Some points:
[ 2.3 -0.2 -0.1 -1.0 -0.9  0.9 -0.9 -1.1 -1.1 -0.6  0.7  0.7 -0.6 -0.8 -0.2 -3.0  0.6  0.3]
[ 0.0  1.2  0.5 -2.2 -0.2  0.6 -0.2 -0.7  1.9 -1.1  0.1  3.0  1.3  2.7  0.7  1.8  2.1 -0.2]
[-2.1 -2.2  0.2  1.9  0.3  0.3 -0.7  0.6  1.5 -2.6 -1.3 -4.3  2.9 -3.4  0.6 -2.0  1.7 -2.3]
[-0.6  0.0  0.0 -0.8  1.1 -1.1  0.7  1.1  0.5  1.0 -0.2 -3.4 -0.7  0.6 -0.9  1.4 -1.1 -0.3]
[ 2.8 -0.4 -0.3  1.4  1.2  2.5 -0.1  3.3  1.3 -1.7  0.4  0.6  0.9 -0.1  0.7  2.1 -1.0 -1.8]
[-0.3 -1.5  0.3  1.1 -0.6  1.0 -0.5  1.6  1.5 -2.8 -0.2  1.9  2.1 -1.1 -0.4  0.2 -0.3 -0.8]
[ 0.3 -0.3 -0.2  0.4  0.3  0.0  0.2 -0.7 -0.4  0.5 -0.2 -0.5 -0.5 -0.5  0.1  0.2 -0.6 -0.1]
[-1.6  2.9  0.7 -3.0  2.6 -0.3 -0.7  1.6  3.2  1.0  0.5 -0.2  0.2  0.7 -0.6 -0.6  4.1 -0.2]
[-0.3 -0.7 -0.2 -0.9  1.5 -1.0  0.5  1.9  0.6  1.0  0.0 -4.3 -0.5  0.4 -0.9  1.7 -1.5 -0.4]
[ 0.7 -0.6 -0.2  1.0 -0.4 -0.4 -0.1 -1.2 -1.0  0.3  0.2  1.6  0.1 -0.4  0.2 -1.1 -0.1  0.6]
[-0.9 -1.3  1.3  1.4  0.8 -0.7  0.1  0.3  0.4 -2.6  0.0 -0.1  3.1 -0.7  0.6  2.5 -0.7 -0.7]
[ 0.6  0.0 -0.2  0.8 -0.6 -0.1 -0.5 -1.1 -0.9 -0.4  0.1  1.8  0.1 -0.6  0.7 -0.6 -0.4  0.8]
[ 0.1  0.0 -0.1  0.9  0.2 -0.4  0.2 -0.5 -0.4  0.4  0.0  0.3 -0.3 -0.1  0.1 -0.2 -0.3  0.1]
[ 0.5  0.0 -0.1  0.5 -2.5  0.8  0.0 -0.5 -1.0  0.2  0.0  2.2 -0.2 -0.5  0.6 -0.8  0.4  0.8]
[ 0.8  1.8  0.9 -0.9  2.0 -0.5 -0.1  2.6  2.2 -0.1  0.5 -0.9  0.3  3.0 -0.7  1.8  1.4  0.1]
[ 0.4  0.0 -0.2  1.0 -1.1  0.2  0.0 -0.9 -1.0 -1.3  0.1  2.1 -0.1 -0.4  0.6 -1.3  0.5  0.8]
[ 0.4  0.0 -0.2  1.0 -0.4 -0.2  0.1 -0.3 -0.6 -0.5  0.1  0.3 -0.1  0.1  0.4  0.0 -0.4  0.4]
[ 0.3  0.5 -0.4  0.9 -1.6  0.5 -0.1 -1.0 -1.1 -0.5  0.2  2.9 -0.5 -0.5  0.9 -1.3  0.4  0.9]
[ 0.4  1.4  0.7 -0.6  0.4 -0.1  0.0  1.5  1.1 -0.1  0.4  0.6 -0.2  2.1  0.4  1.2  0.3 -0.3]
[-0.5 -0.3  0.1  0.4  0.8 -0.3  0.3  0.4 -0.2  1.3 -0.1 -2.0 -0.3  0.0 -0.1  0.8 -0.8 -0.1]
[ 0.4 -0.1  0.0 -0.7  1.0 -0.2  0.4  1.2  0.1  1.4  0.1 -1.8  0.0  0.0 -0.1  1.2 -1.1 -0.1]
[ 0.2 -0.5 -0.2 -0.1  1.2 -0.4  0.4  0.0 -0.2  0.3  0.0 -1.4  0.2 -0.1  0.0  1.0 -1.3 -0.1]
[ 0.6  0.3 -0.2  0.8 -1.1  0.8  0.1 -1.5 -0.9 -0.9  0.1  1.8  0.1 -0.1  0.6 -1.6  0.5  0.6]
[-0.5 -0.2  0.0  0.1  0.3 -0.5  0.2  0.0 -0.5  0.4 -0.1 -1.3 -0.5 -0.2  0.2  0.6 -0.6 -0.2]
[ 0.1 -0.4 -0.2  0.6  0.0 -0.2  0.2 -0.3 -0.6  0.2  0.2 -0.2 -0.1 -0.2  0.3  0.0 -0.8  0.2]
[ 2.1 -0.5  0.1 -2.2 -0.6 -0.5 -0.7 -0.2 -0.4 -0.9  0.4 -1.0 -0.2 -0.8 -1.3 -2.0  0.5 -0.2]
[-3.0 -2.1  0.2  1.0 -2.1 -0.7 -1.2 -1.5  1.5 -2.9 -2.4 -1.8  2.5 -1.8  0.0 -1.8  4.1 -1.9]
[ 0.1 -0.2  0.0 -0.3 -0.3  0.3 -0.1  0.2 -0.4  0.5  0.1  0.3 -0.2 -0.4  0.2 -0.3 -0.7  0.0]
[ 0.2 -0.5 -0.1  0.4  0.3 -0.7 -0.1 -0.4 -0.5  0.2  0.1 -0.8  0.1 -0.2  0.1  0.6 -0.6  0.0]
[ 0.5  0.1 -0.4  0.8 -1.2  0.3  0.1 -0.9 -1.1 -0.9 -0.2  3.2 -0.3 -0.4  0.4 -1.3 -0.2  0.6]
[-0.4  1.0  0.6 -0.4 -1.2  0.9 -0.4 -1.4  1.5 -2.4 -0.6  3.8  2.3  2.1  0.1  1.8  3.2 -0.5]
[ 0.5 -0.1 -0.3  1.0 -1.1  0.5 -0.2 -1.1 -1.2 -0.5  0.1  2.2 -0.1 -0.5  0.6 -1.1  0.2  0.7]
[ 0.0  0.2 -0.1  1.3 -1.2  0.3  0.0 -0.6 -1.0 -0.4  0.0  1.7 -0.7 -0.5  0.7 -0.5 -0.1  0.6]
[ 0.1 -0.1  0.0  0.2  0.0 -0.2  0.3  0.2 -0.3  1.0 -0.1 -0.6 -0.6 -0.1 -0.1  0.6 -0.9 -0.2]
[ 0.4  0.0 -0.3  0.9 -0.7  0.2  0.1 -0.6 -1.0  0.0  0.2  1.8 -0.1 -0.6  0.7 -0.9  0.2  0.3]
[-1.3 -0.4  0.2 -1.4  1.3 -1.5  0.7  1.7  0.4  1.1  0.0 -3.7 -0.6  0.9 -0.9  1.5 -1.1 -0.5]
[-1.0  0.4 -0.1 -1.2  1.0 -0.9  0.7  1.7  0.6  0.4 -0.4 -2.9 -1.2  0.6 -0.4  1.5 -1.3 -0.4]
[ 0.5 -0.5  0.1  0.4  0.4 -0.2  0.0 -0.3 -0.7  0.5  0.0  0.3 -0.3  0.1  0.5 -0.1 -0.1  0.5]
[-1.3  0.2 -0.1 -1.1  1.7 -0.7  0.6  1.9  0.6  1.1 -0.4 -4.3 -0.8  0.5 -0.7  1.4 -1.4 -0.4]
[ 2.7 -0.9  0.1 -0.3 -0.4  0.6 -0.4 -0.1 -0.8 -0.6  0.8  1.5 -0.7 -1.2 -0.7 -1.2 -0.4  0.6]
[ 1.8 -1.4 -0.2 -0.8 -0.4  0.4 -0.6  0.6 -0.8 -0.6  0.5 -0.2 -0.8 -1.2 -1.4 -0.7 -0.1  0.0]
[-1.1  0.2  0.1 -1.3  1.1 -0.5  0.5  2.1  0.5  1.3 -0.2 -3.5 -0.1  0.6 -0.8  1.3 -1.3 -0.1]
[ 0.4  0.0 -0.3  1.0 -1.3  0.8 -0.1 -1.3 -0.9  0.2  0.0  1.7 -0.3 -0.3  0.4 -1.2  0.2  0.8]
[ 0.4  0.2 -0.1  0.5 -0.7 -0.1  0.0 -0.2 -0.5  0.0 -0.1  1.0 -0.3 -0.6  0.1 -0.1 -0.5  0.3]
[-0.5  0.0  0.3 -0.1 -0.7 -0.2  0.3  0.2 -0.4  0.4 -0.1 -0.3 -0.3  0.2  0.1  0.5 -0.6 -0.1]
[ 0.1 -0.2  0.0  0.3  0.4 -0.2  0.6  0.4 -0.1  1.0 -0.2 -1.4  0.0 -0.3  0.1  0.9 -0.8 -0.5]
[-0.2 -0.1 -0.3 -0.6  1.1 -0.9  0.6  1.3  0.3  0.6 -0.2 -3.2 -0.5  0.1 -0.5  1.2 -1.5 -0.2]
[ 0.3  0.3 -0.3  0.6 -1.6  0.3 -0.1 -0.6 -1.0 -0.7  0.1  2.3 -0.1  0.1  0.6 -1.1  0.1  0.8]
[ 0.6  0.2 -0.3  0.8 -1.7  0.7 -0.1 -0.7 -1.1 -0.2  0.2  2.3  0.1 -0.2  0.8 -1.0  0.3  0.8]
[-0.3 -0.3 -0.1 -0.1  1.1 -0.7  0.3  0.6 -0.1  1.2 -0.2 -2.4 -0.2  0.1 -0.2  1.0 -1.6 -0.3]
[ 0.3  0.3 -0.2  1.2 -1.9  0.1 -0.1 -0.8 -1.0 -0.4  0.1  1.7 -0.5 -0.2  0.3 -1.0 -0.2  0.3]
[-1.6  1.5  0.4 -2.4  7.4 -0.8  0.3 -2.3  2.1  1.9  0.4 -6.3 -1.5  1.0 -2.1 -1.5  2.3 -0.3]
[-1.3 -0.5 -0.3  0.0 -2.1  1.0 -0.3 -0.4  1.5 -3.2 -0.4  4.7  2.1 -0.4 -0.5 -1.2  1.4 -0.3]
[ 0.6  0.3 -0.3  0.4 -0.7  0.0 -0.2 -0.6 -0.8 -0.5  0.4  1.3 -0.2 -0.3  0.8 -0.6 -0.2  0.4]
[ 0.2  0.2 -0.1  0.4 -1.3  0.0  0.1 -0.7 -0.9 -0.2  0.0  2.0 -0.2  0.0  0.6 -0.8  0.1  0.5]
[-0.4  4.1  0.5 -0.4 -1.2  1.9 -0.4  0.4  1.9  2.2  1.0  4.4 -0.4  2.8  1.0  1.4  0.3  0.6]
[ 0.6  0.1 -0.2  0.7 -1.5  0.4 -0.1 -0.5 -0.7 -0.1 -0.2  1.6 -0.1 -0.3  0.6  0.1  0.0  0.3]
[ 0.6 -0.1 -0.2  1.0 -0.8  0.5 -0.1 -0.7 -0.9 -0.5  0.0  1.5 -0.2 -0.5  0.4 -1.1 -0.1  0.7]
[ 0.1  0.7 -0.3  0.4 -1.4  1.0 -0.1 -0.7 -1.0 -0.2  0.2  2.1 -0.2 -0.3  0.6 -1.3  0.5  0.8]
[-0.1 -0.3 -0.3 -0.7  0.9 -0.5  0.5  1.1  0.3  1.8 -0.1 -3.2 -0.1  0.4 -0.6  1.6 -1.4 -0.5]
[-0.8 -0.3  0.0 -0.7  1.2 -0.8  0.5  1.7  0.4  1.2 -0.1 -2.3 -0.8  0.9 -0.8  1.5 -1.4  0.0]
[-0.5  0.0  0.0 -0.4  1.0 -0.9  0.5  1.4  0.2  1.4  0.1 -2.2 -0.8  0.7 -0.3  0.8 -1.3 -0.2]
[-2.2  2.8  0.5 -1.1  7.6  0.5  0.1 -3.4  2.1  3.1  1.2 -5.0 -1.5  0.3 -0.7 -1.9  3.1  0.4]
[-0.5  0.8 -0.3  1.2 -1.6  0.4 -0.1 -1.1 -1.3  0.1  0.1  2.7 -0.1 -0.5  0.6 -1.5  0.1  0.7]
[ 0.4  0.5 -0.2  0.8 -1.9  0.5 -0.1 -0.9 -1.0  0.3  0.1  1.7  0.0 -0.2  0.4 -1.1  0.2  0.5]
[-3.5 -3.1 -0.1  1.4 -0.3 -0.9 -0.8 -1.1  1.3 -2.9 -2.1 -3.4  1.2 -2.5 -0.8 -1.5  2.4 -1.4]
[-1.4  1.9  0.4 -3.3  1.3  0.7 -1.3  0.3  2.8 -0.8 -0.1  3.5  1.2  0.9  0.8  0.4  4.4 -0.4]
[ 1.1  0.4  0.7 -0.5  0.4  0.1 -0.1  1.0  0.8 -0.4 -0.2  0.4  0.0  1.8  0.1  1.6  0.4 -0.2]
[-1.1  0.0  0.7 -0.9 -3.8  1.0 -0.4 -1.5  0.7 -3.1 -0.3  6.0  2.0  0.6 -0.5  0.1  2.8  0.5]
[-0.3 -0.5  0.0 -0.3  0.8 -0.9  0.6  0.8  0.1  1.2 -0.2 -3.0 -0.8  0.4 -0.5  1.4 -1.2 -0.3]
[ 0.2  0.1  0.0 -0.5 -0.6 -0.3  0.5 -0.2 -0.1  1.0  0.1 -0.8 -0.5  0.2 -0.1  0.7 -0.8 -0.2]
[ 0.0  0.3  0.1 -1.0  0.7 -1.0  0.5  1.3  0.5  1.0 -0.2 -2.5 -0.9  0.6 -0.8  2.4 -1.5 -0.4]
[-0.1 -0.4  0.1 -0.4  0.4 -0.3  0.2  0.5  0.0  1.3  0.0 -1.6 -0.3  0.0 -0.2  1.2 -0.8 -0.4]
[ 0.6 -0.3  0.0  0.4 -0.5  0.2  0.1 -0.6 -0.5  0.9 -0.1  0.5  0.0 -0.1  0.1  0.3 -0.2  0.1]
[ 2.4 -0.5 -0.7 -4.3 -0.1 -1.3 -1.6 -3.4 -1.2 -2.2 -1.0  3.2 -0.9  1.0 -1.2 -5.1  3.2  0.4]
[ 0.9  0.5  0.3  0.2 -1.5  0.3 -0.5  0.0 -0.3 -1.1 -0.1  2.3  0.6 -0.5 -0.1 -1.9  1.1  0.3]
[ 1.3  0.9  0.5 -1.0  0.7  0.4  0.2  0.5  0.7  1.5  0.9  2.2 -0.3  2.3  0.3  1.3  0.3  0.1]
[ 0.2 -2.3 -0.5  2.2  0.1  1.5 -0.6  1.8  1.7 -3.2 -0.1 -0.8  2.4 -1.2 -0.7 -0.4 -0.5 -1.9]
[ 0.6  0.1 -0.2  1.0 -1.4  0.1 -0.2 -1.1 -0.9 -0.3 -0.1  1.8 -0.1 -0.3  0.4 -1.0  0.2  0.8]
[-0.9  2.4  0.3 -1.7  6.7  0.3  0.0 -2.9  0.8  3.5  0.6 -5.3 -1.8  0.6 -1.3 -1.2  2.9  0.6]
[-0.2 -0.2 -0.1 -1.1  1.7 -0.4  0.5  1.3  0.4  1.2 -0.1 -3.3 -0.2  0.5 -0.8  1.4 -1.7 -0.2]
[-0.3  0.1 -0.1 -1.0  0.4 -1.0  0.7  1.8  0.5  1.7 -0.1 -2.9 -0.4  0.8 -1.0  1.9 -1.1 -0.4]
[ 0.3 -0.4 -0.1  0.7  0.0 -0.2  0.0 -0.4 -0.7  0.4  0.1  0.8  0.2 -0.2  0.4 -0.4 -0.1  0.4]
[-2.1 -0.7  1.4  0.3 -0.1 -1.3  0.0  0.6  0.5 -4.1 -0.1  1.1  2.6 -0.7  0.4  2.4 -0.6 -0.9]
[ 0.2 -0.5  0.1  0.6  0.0  0.0  0.0  0.4 -0.3  1.0  0.2 -0.8 -0.2 -0.3  0.0  0.9 -0.9  0.0]
[ 0.6 -0.3 -0.3  0.6 -0.8  0.4 -0.1 -0.4 -0.7  0.2  0.2  1.2 -0.3 -0.3  0.5 -0.5 -0.1  0.6]
[-0.4 -0.5 -0.2 -0.1  1.2 -0.2  0.2  0.3 -0.1  1.8  0.0 -2.2 -0.4  0.0  0.1  0.6 -1.3 -0.4]
[ 0.1 -0.1 -0.2 -1.2  0.1 -0.7  0.7  1.3  0.5  0.9 -0.1 -2.9 -0.6  0.2 -0.6  1.5 -1.3 -0.5]
[ 0.2  0.1 -0.2  0.7 -0.4  0.4 -0.2 -0.4 -0.8  0.6  0.2  0.1  0.0 -0.3  0.5 -1.0 -0.4  0.5]
[ 0.1 -0.1  0.0 -0.3  0.5 -0.2  0.5  0.5 -0.3  0.8 -0.2 -0.6 -0.6 -0.1 -0.1  0.8 -1.0 -0.3]
[-0.4 -2.6 -0.2  0.9 -1.7  1.4 -0.4  1.2  1.9 -3.1  0.5  3.8  1.5 -1.6 -0.6 -0.1 -1.2 -1.6]
[ 0.1  0.3 -0.2  1.2 -1.3  0.4 -0.1 -1.1 -1.2 -0.6 -0.1  2.1 -0.4 -0.5  0.7 -1.7  0.1  0.9]
[-0.8 -0.5  0.0 -0.9  1.0 -1.0  0.7  1.5  0.5  1.4 -0.1 -3.3 -0.2  1.0 -0.7  1.4 -0.7 -0.3]
[ 0.3 -0.6 -0.1  0.2  0.4 -0.2  0.3 -0.2 -0.1  0.8  0.1 -1.3 -0.3 -0.1  0.0  0.9 -0.9 -0.2]
[ 0.1  0.1 -0.1 -0.2  0.0  0.1  0.2  0.4  0.0  1.3  0.0 -1.9 -0.2  0.1 -0.1  0.6 -1.2 -0.2]
[-0.1  0.1 -0.3  1.0 -1.4  0.3 -0.1 -1.0 -1.0 -0.3  0.2  1.5 -0.2 -0.5  0.8 -1.5  0.0  0.8]
[-0.3  0.0  0.1 -0.1  0.4  0.0  0.1  0.1 -0.2  0.5 -0.2 -0.3 -0.1  0.1  0.0  0.5 -0.6  0.0]
[-0.1  0.4 -0.2  0.9 -0.5 -0.2  0.1  0.5 -0.7  0.0  0.3  0.7 -0.5 -0.2  0.5 -0.4 -0.3  0.1]
[ 0.4 -0.1 -0.2  1.1 -0.7  0.0 -0.1 -0.7 -0.8  0.5  0.2  1.2  0.1 -0.4  0.5 -0.5 -0.1  0.3]
[ 0.7  0.2 -0.3  0.9 -0.7  0.1 -0.2 -0.7 -0.9 -0.2  0.1  1.1 -0.3 -0.6  0.4 -0.6  0.3  0.7]
[ 0.7  0.5 -0.1  0.9 -1.6  0.1 -0.2 -0.4 -1.1 -0.3  0.1  2.9 -0.4 -0.4  0.7 -1.1  0.4  0.4]
These points spread out most along one direction. Where along it does each point below lie, from 0 to 99? The average is 50, and the first point in the table lies past the average.
[ 0.1  0.3 -0.2  1.2 -1.3  0.4 -0.1 -1.1 -1.2 -0.6 -0.1  2.1 -0.4 -0.5  0.7 -1.7  0.1  0.9] 67
[ 2.3 -0.2 -0.1 -1.0 -0.9  0.9 -0.9 -1.1 -1.1 -0.6  0.7  0.7 -0.6 -0.8 -0.2 -3.0  0.6  0.3] 62
[ 0.3 -0.3 -0.2  0.4  0.3  0.0  0.2 -0.7 -0.4  0.5 -0.2 -0.5 -0.5 -0.5  0.1  0.2 -0.6 -0.1] 47
[ 2.4 -0.5 -0.7 -4.3 -0.1 -1.3 -1.6 -3.4 -1.2 -2.2 -1.0  3.2 -0.9  1.0 -1.2 -5.1  3.2  0.4] 72
[-0.3  0.0  0.1 -0.1  0.4  0.0  0.1  0.1 -0.2  0.5 -0.2 -0.3 -0.1  0.1  0.0  0.5 -0.6  0.0] 46
[-0.1  0.4 -0.2  0.9 -0.5 -0.2  0.1  0.5 -0.7  0.0  0.3  0.7 -0.5 -0.2  0.5 -0.4 -0.3  0.1] 55
[ 0.2  0.1  0.0 -0.5 -0.6 -0.3  0.5 -0.2 -0.1  1.0  0.1 -0.8 -0.5  0.2 -0.1  0.7 -0.8 -0.2] 45
[-0.1  0.1 -0.3  1.0 -1.4  0.3 -0.1 -1.0 -1.0 -0.3  0.2  1.5 -0.2 -0.5  0.8 -1.5  0.0  0.8] 64
[ 0.7  0.2 -0.3  0.9 -0.7  0.1 -0.2 -0.7 -0.9 -0.2  0.1  1.1 -0.3 -0.6  0.4 -0.6  0.3  0.7] 60
[-1.3 -0.4  0.2 -1.4  1.3 -1.5  0.7  1.7  0.4  1.1  0.0 -3.7 -0.6  0.9 -0.9  1.5 -1.1 -0.5] 24
[ 0.2 -0.5 -0.1  0.4  0.3 -0.7 -0.1 -0.4 -0.5  0.2  0.1 -0.8  0.1 -0.2  0.1  0.6 -0.6  0.0] 46
[-0.5  0.8 -0.3  1.2 -1.6  0.4 -0.1 -1.1 -1.3  0.1  0.1  2.7 -0.1 -0.5  0.6 -1.5  0.1  0.7] 68
[-0.3  0.1 -0.1 -1.0  0.4 -1.0  0.7  1.8  0.5  1.7 -0.1 -2.9 -0.4  0.8 -1.0  1.9 -1.1 -0.4] 29
[-3.0 -2.1  0.2  1.0 -2.1 -0.7 -1.2 -1.5  1.5 -2.9 -2.4 -1.8  2.5 -1.8  0.0 -1.8  4.1 -1.9] 58
[ 2.7 -0.9  0.1 -0.3 -0.4  0.6 -0.4 -0.1 -0.8 -0.6  0.8  1.5 -0.7 -1.2 -0.7 -1.2 -0.4  0.6] 61
[-0.1 -0.3 -0.3 -0.7  0.9 -0.5  0.5  1.1  0.3  1.8 -0.1 -3.2 -0.1  0.4 -0.6  1.6 -1.4 -0.5] 29
[-1.0  0.4 -0.1 -1.2  1.0 -0.9  0.7  1.7  0.6  0.4 -0.4 -2.9 -1.2  0.6 -0.4  1.5 -1.3 -0.4] 29
[ 0.4  1.4  0.7 -0.6  0.4 -0.1  0.0  1.5  1.1 -0.1  0.4  0.6 -0.2  2.1  0.4  1.2  0.3 -0.3] 47
[ 0.4  0.2 -0.1  0.5 -0.7 -0.1  0.0 -0.2 -0.5  0.0 -0.1  1.0 -0.3 -0.6  0.1 -0.1 -0.5  0.3] 56
[ 0.1  0.1 -0.1 -0.2  0.0  0.1  0.2  0.4  0.0  1.3  0.0 -1.9 -0.2  0.1 -0.1  0.6 -1.2 -0.2] 39
[ 0.4  0.0 -0.2  1.0 -0.4 -0.2  0.1 -0.3 -0.6 -0.5  0.1  0.3 -0.1  0.1  0.4  0.0 -0.4  0.4] 54
[-1.1  0.0  0.7 -0.9 -3.8  1.0 -0.4 -1.5  0.7 -3.1 -0.3  6.0  2.0  0.6 -0.5  0.1  2.8  0.5] 87
[ 0.2  0.1 -0.2  0.7 -0.4  0.4 -0.2 -0.4 -0.8  0.6  0.2  0.1  0.0 -0.3  0.5 -1.0 -0.4  0.5] 54
[ 0.6 -0.1 -0.2  1.0 -0.8  0.5 -0.1 -0.7 -0.9 -0.5  0.0  1.5 -0.2 -0.5  0.4 -1.1 -0.1  0.7] 62
[ 0.6  0.3 -0.2  0.8 -1.1  0.8  0.1 -1.5 -0.9 -0.9  0.1  1.8  0.1 -0.1  0.6 -1.6  0.5  0.6] 66
[ 0.6  0.2 -0.3  0.8 -1.7  0.7 -0.1 -0.7 -1.1 -0.2  0.2  2.3  0.1 -0.2  0.8 -1.0  0.3  0.8] 67
[-3.5 -3.1 -0.1  1.4 -0.3 -0.9 -0.8 -1.1  1.3 -2.9 -2.1 -3.4  1.2 -2.5 -0.8 -1.5  2.4 -1.4] 46
[ 0.5  0.1 -0.4  0.8 -1.2  0.3  0.1 -0.9 -1.1 -0.9 -0.2  3.2 -0.3 -0.4  0.4 -1.3 -0.2  0.6] 70
[ 0.2 -2.3 -0.5  2.2  0.1  1.5 -0.6  1.8  1.7 -3.2 -0.1 -0.8  2.4 -1.2 -0.7 -0.4 -0.5 -1.9] 53
[-0.3 -1.5  0.3  1.1 -0.6  1.0 -0.5  1.6  1.5 -2.8 -0.2  1.9  2.1 -1.1 -0.4  0.2 -0.3 -0.8] 63
[-1.4  1.9  0.4 -3.3  1.3  0.7 -1.3  0.3  2.8 -0.8 -0.1  3.5  1.2  0.9  0.8  0.4  4.4 -0.4] 59
[ 0.3  0.5 -0.4  0.9 -1.6  0.5 -0.1 -1.0 -1.1 -0.5  0.2  2.9 -0.5 -0.5  0.9 -1.3  0.4  0.9] 70
[-0.3 -0.7 -0.2 -0.9  1.5 -1.0  0.5  1.9  0.6  1.0  0.0 -4.3 -0.5  0.4 -0.9  1.7 -1.5 -0.4] 23
[-0.9  2.4  0.3 -1.7  6.7  0.3  0.0 -2.9  0.8  3.5  0.6 -5.3 -1.8  0.6 -1.3 -1.2  2.9  0.6] 11
[ 0.7  0.5 -0.1  0.9 -1.6  0.1 -0.2 -0.4 -1.1 -0.3  0.1  2.9 -0.4 -0.4  0.7 -1.1  0.4  0.4] 69
[-0.2 -0.1 -0.3 -0.6  1.1 -0.9  0.6  1.3  0.3  0.6 -0.2 -3.2 -0.5  0.1 -0.5  1.2 -1.5 -0.2] 30
[ 0.0  0.3  0.1 -1.0  0.7 -1.0  0.5  1.3  0.5  1.0 -0.2 -2.5 -0.9  0.6 -0.8  2.4 -1.5 -0.4] 30
[-2.1 -2.2  0.2  1.9  0.3  0.3 -0.7  0.6  1.5 -2.6 -1.3 -4.3  2.9 -3.4  0.6 -2.0  1.7 -2.3] 43
[ 0.9  0.5  0.3  0.2 -1.5  0.3 -0.5  0.0 -0.3 -1.1 -0.1  2.3  0.6 -0.5 -0.1 -1.9  1.1  0.3] 68
[-0.4  4.1  0.5 -0.4 -1.2  1.9 -0.4  0.4  1.9  2.2  1.0  4.4 -0.4  2.8  1.0  1.4  0.3  0.6] 62
[-1.3 -0.5 -0.3  0.0 -2.1  1.0 -0.3 -0.4  1.5 -3.2 -0.4  4.7  2.1 -0.4 -0.5 -1.2  1.4 -0.3] 79
[ 0.0  1.2  0.5 -2.2 -0.2  0.6 -0.2 -0.7  1.9 -1.1  0.1  3.0  1.3  2.7  0.7  1.8  2.1 -0.2] 60
[ 0.4  0.0 -0.2  1.0 -1.1  0.2  0.0 -0.9 -1.0 -1.3  0.1  2.1 -0.1 -0.4  0.6 -1.3  0.5  0.8] 67
[ 0.2 -0.5 -0.2 -0.1  1.2 -0.4  0.4  0.0 -0.2  0.3  0.0 -1.4  0.2 -0.1  0.0  1.0 -1.3 -0.1] 40
[ 0.1  0.7 -0.3  0.4 -1.4  1.0 -0.1 -0.7 -1.0 -0.2  0.2  2.1 -0.2 -0.3  0.6 -1.3  0.5  0.8] 65
[-0.5 -0.3  0.1  0.4  0.8 -0.3  0.3  0.4 -0.2  1.3 -0.1 -2.0 -0.3  0.0 -0.1  0.8 -0.8 -0.1] 37
[ 0.1 -0.1  0.0 -0.3  0.5 -0.2  0.5  0.5 -0.3  0.8 -0.2 -0.6 -0.6 -0.1 -0.1  0.8 -1.0 -0.3] 43
[-0.5  0.0  0.0 -0.4  1.0 -0.9  0.5  1.4  0.2  1.4  0.1 -2.2 -0.8  0.7 -0.3  0.8 -1.3 -0.2] 33
[ 0.2 -0.5  0.1  0.6  0.0  0.0  0.0  0.4 -0.3  1.0  0.2 -0.8 -0.2 -0.3  0.0  0.9 -0.9  0.0] 45
[ 0.4  0.5 -0.2  0.8 -1.9  0.5 -0.1 -0.9 -1.0  0.3  0.1  1.7  0.0 -0.2  0.4 -1.1  0.2  0.5] 64
[-1.6  2.9  0.7 -3.0  2.6 -0.3 -0.7  1.6  3.2  1.0  0.5 -0.2  0.2  0.7 -0.6 -0.6  4.1 -0.2] 37
[-0.5  0.0  0.3 -0.1 -0.7 -0.2  0.3  0.2 -0.4  0.4 -0.1 -0.3 -0.3  0.2  0.1  0.5 -0.6 -0.1] 48
[-0.4 -2.6 -0.2  0.9 -1.7  1.4 -0.4  1.2  1.9 -3.1  0.5  3.8  1.5 -1.6 -0.6 -0.1 -1.2 -1.6] 72
[ 2.8 -0.4 -0.3  1.4  1.2  2.5 -0.1  3.3  1.3 -1.7  0.4  0.6  0.9 -0.1  0.7  2.1 -1.0 -1.8] 51
[ 0.3  0.3 -0.2  1.2 -1.9  0.1 -0.1 -0.8 -1.0 -0.4  0.1  1.7 -0.5 -0.2  0.3 -1.0 -0.2  0.3] 64
[ 0.1 -0.2  0.0 -0.3 -0.3  0.3 -0.1  0.2 -0.4  0.5  0.1  0.3 -0.2 -0.4  0.2 -0.3 -0.7  0.0] 51
[-0.1 -0.4  0.1 -0.4  0.4 -0.3  0.2  0.5  0.0  1.3  0.0 -1.6 -0.3  0.0 -0.2  1.2 -0.8 -0.4] 38
[-0.2 -0.2 -0.1 -1.1  1.7 -0.4  0.5  1.3  0.4  1.2 -0.1 -3.3 -0.2  0.5 -0.8  1.4 -1.7 -0.2] 27
[ 1.1  0.4  0.7 -0.5  0.4  0.1 -0.1  1.0  0.8 -0.4 -0.2  0.4  0.0  1.8  0.1  1.6  0.4 -0.2] 48
